Rotation paths and how fast each direction turns (degrees each step):
Each turn is a multiple of 5 degrees from 10 to 175, or 0.
path 1
[-2.18  2.34  2.42 -0.26 -1.63 -0.22 -0.79 -1.98 -0.24 -0.33 -1.59  0.34
 -2.99 -0.49 -0.55 -2.79 -1.58 -0.91]
[-1.23  1.82  3.36 -0.13 -1.61 -0.39 -0.75 -2.32  0.40 -1.34 -0.03 -0.26
 -1.47  1.00  0.52 -1.94 -2.07 -3.01]
[-1.15  2.35  2.48  0.21 -1.79  0.84 -1.91 -1.10  0.91 -1.37  0.71  1.74
 -1.62 -0.38  0.38 -0.42 -0.60 -3.88]
[-2.57  2.49  1.40  0.63 -2.79  0.93 -1.62 -1.48 -0.47  0.10 -0.91  2.19
 -2.17 -1.29 -0.54 -0.42 -0.97 -2.08]
[-1.92  2.73  1.36  0.09 -2.03  0.10 -1.45 -2.64 -1.01 -0.37 -0.30  0.33
 -2.40  0.22 -0.69 -1.79 -2.99 -0.76]
[-0.69  2.60  2.71 -0.59 -0.58 -0.08 -1.73 -1.69  0.76 -1.69  0.20  0.06
 -2.86  0.26  0.05 -2.85 -1.58 -2.01]
[-1.81  1.86  3.53 -0.03 -1.76  0.18 -0.67 -1.21  0.95 -0.91 -1.00  1.16
 -1.70 -0.64  0.50 -1.39 -0.15 -3.68]
[-2.15  2.09  1.79  0.74 -3.09  0.75 -1.35 -2.18 -0.44 -0.30 -0.03  1.57
 -0.88 -0.02  0.00  0.25 -1.89 -3.25]
[-1.45  3.27  0.64  0.25 -1.84  1.04 -2.67 -1.82 -0.47 -0.83  0.68  1.42
 -2.72 -0.53 -0.74 -1.04 -2.17 -1.22]
[-1.86  2.57  2.37 -0.37 -1.20  0.12 -1.28 -1.52  0.15 -0.66 -1.25  0.53
 -3.44 -0.78 -0.53 -2.88 -1.23 -0.92]
[-1.71  1.74  3.50 -0.05 -1.81 -0.48 -0.27 -2.32  0.23 -0.95 -0.77 -0.15
 -1.44  0.71  0.39 -1.96 -1.75 -3.00]
[-0.99  2.33  2.42  0.25 -1.92  0.78 -1.90 -1.62  0.66 -1.36  0.98  1.34
 -1.22  0.17  0.44 -0.19 -1.24 -3.95]
[-2.04  2.78  1.18  0.40 -2.44  1.22 -2.09 -1.13 -0.20 -0.22 -0.44  2.45
 -2.46 -1.46 -0.52 -0.49 -0.81 -2.11]
[-2.44  2.51  1.53  0.19 -2.20  0.15 -1.11 -2.40 -1.04 -0.06 -1.07  0.54
 -2.55 -0.26 -0.82 -1.96 -2.57 -0.66]
[-0.84  2.50  2.71 -0.39 -0.79 -0.24 -1.49 -2.13  0.43 -1.54  0.33 -0.34
 -2.41  0.69  0.12 -2.65 -2.18 -2.09]
[-1.26  2.04  3.40 -0.15 -1.40  0.31 -1.16 -0.91  1.15 -1.29 -0.31  1.22
 -1.91 -0.63  0.51 -1.48  0.00 -3.65]
[-2.57  2.00  1.93  0.73 -3.14  0.70 -1.08 -1.94 -0.54 -0.02 -0.61  1.80
 -1.10 -0.62 -0.10  0.11 -1.27 -3.23]
[-1.49  3.08  0.79  0.39 -2.13  0.89 -2.33 -2.16 -0.82 -0.64  0.55  1.31
 -2.26 -0.09 -0.74 -0.93 -2.66 -1.23]
[-1.35  2.80  2.17 -0.45 -0.80  0.10 -1.69 -1.45  0.33 -1.13 -0.61  0.61
 -3.52 -0.68 -0.46 -2.97 -1.34 -0.95]
[-1.94  1.66  3.68 -0.21 -1.74 -0.39 -0.10 -1.99  0.48 -0.80 -1.27  0.20
 -1.78  0.23  0.40 -2.17 -1.18 -2.86]
[-1.30  2.15  2.43  0.42 -2.31  0.52 -1.47 -1.91  0.35 -1.15  0.75  1.07
 -0.77  0.50  0.46 -0.09 -1.65 -3.95]
[-1.64  3.00  1.00  0.40 -2.11  1.26 -2.61 -1.19 -0.13 -0.52  0.24  2.30
 -2.51 -1.23 -0.55 -0.43 -0.99 -2.21]
[-2.40  2.64  1.64  0.04 -2.14  0.28 -1.13 -2.02 -0.75  0.03 -1.41  0.92
 -2.86 -0.76 -0.83 -2.11 -1.90 -0.57]
[-1.21  2.18  2.85 -0.23 -1.17 -0.42 -0.97 -2.47  0.14 -1.24 -0.09 -0.57
 -1.99  0.92  0.10 -2.52 -2.50 -1.96]
[-0.88  2.28  3.16 -0.14 -1.26  0.40 -1.59 -1.09  1.37 -1.64  0.44  1.00
 -1.81 -0.22  0.56 -1.29 -0.42 -3.82]
[-2.48  2.11  2.03  0.61 -2.94  0.90 -1.20 -1.46 -0.11  0.03 -0.87  2.20
 -1.48 -1.12 -0.15 -0.05 -0.67 -3.08]
[-2.03  2.83  0.86  0.56 -2.52  0.61 -1.97 -2.47 -1.10 -0.29  0.14  1.09
 -2.03  0.07 -0.71 -0.81 -2.96 -1.18]
[-0.96  2.91  1.96 -0.41 -0.71  0.14 -2.04 -1.73  0.26 -1.31  0.04  0.34
 -3.32 -0.22 -0.46 -2.70 -1.88 -1.07]
[-1.79  1.87  3.63 -0.26 -1.35 -0.27 -0.44 -1.47  0.79 -0.96 -1.27  0.48
 -2.16 -0.38  0.34 -2.35 -0.45 -2.86]
[-1.78  1.86  2.64  0.55 -2.68  0.41 -0.99 -2.15 -0.01 -0.77  0.14  1.13
 -0.55  0.47  0.34 -0.05 -1.67 -3.95]
[-1.41  3.06  0.91  0.54 -2.17  1.23 -2.71 -1.53 -0.16 -0.78  0.86  2.02
 -2.15 -0.69 -0.50 -0.21 -1.66 -2.25]
[-2.12  2.85  1.61 -0.10 -1.77  0.55 -1.49 -1.54 -0.41 -0.19 -1.26  1.18
 -3.33 -1.06 -0.89 -2.21 -1.41 -0.62]
Directions:
[ 1.05  0.61 -0.34 -0.27  0.94  0.44 -1.23  0.71  0.77 -0.82  1.19  0.39
 -0.72 -0.32  0.02 -0.17  0.47 -0.12]	115
[-0.05 -1.20  0.24  0.74 -0.16  0.24  0.27  0.41  0.31 -0.23  0.78  1.35
  0.95 -0.03 -0.31 -1.35 -0.43  0.72]	0
[ 0.13 -0.49  0.78  0.22 -0.31  0.11  0.28  0.29  0.64 -0.23  0.31  0.38
  1.04  0.11  0.68  0.96  0.77 -1.87]	80
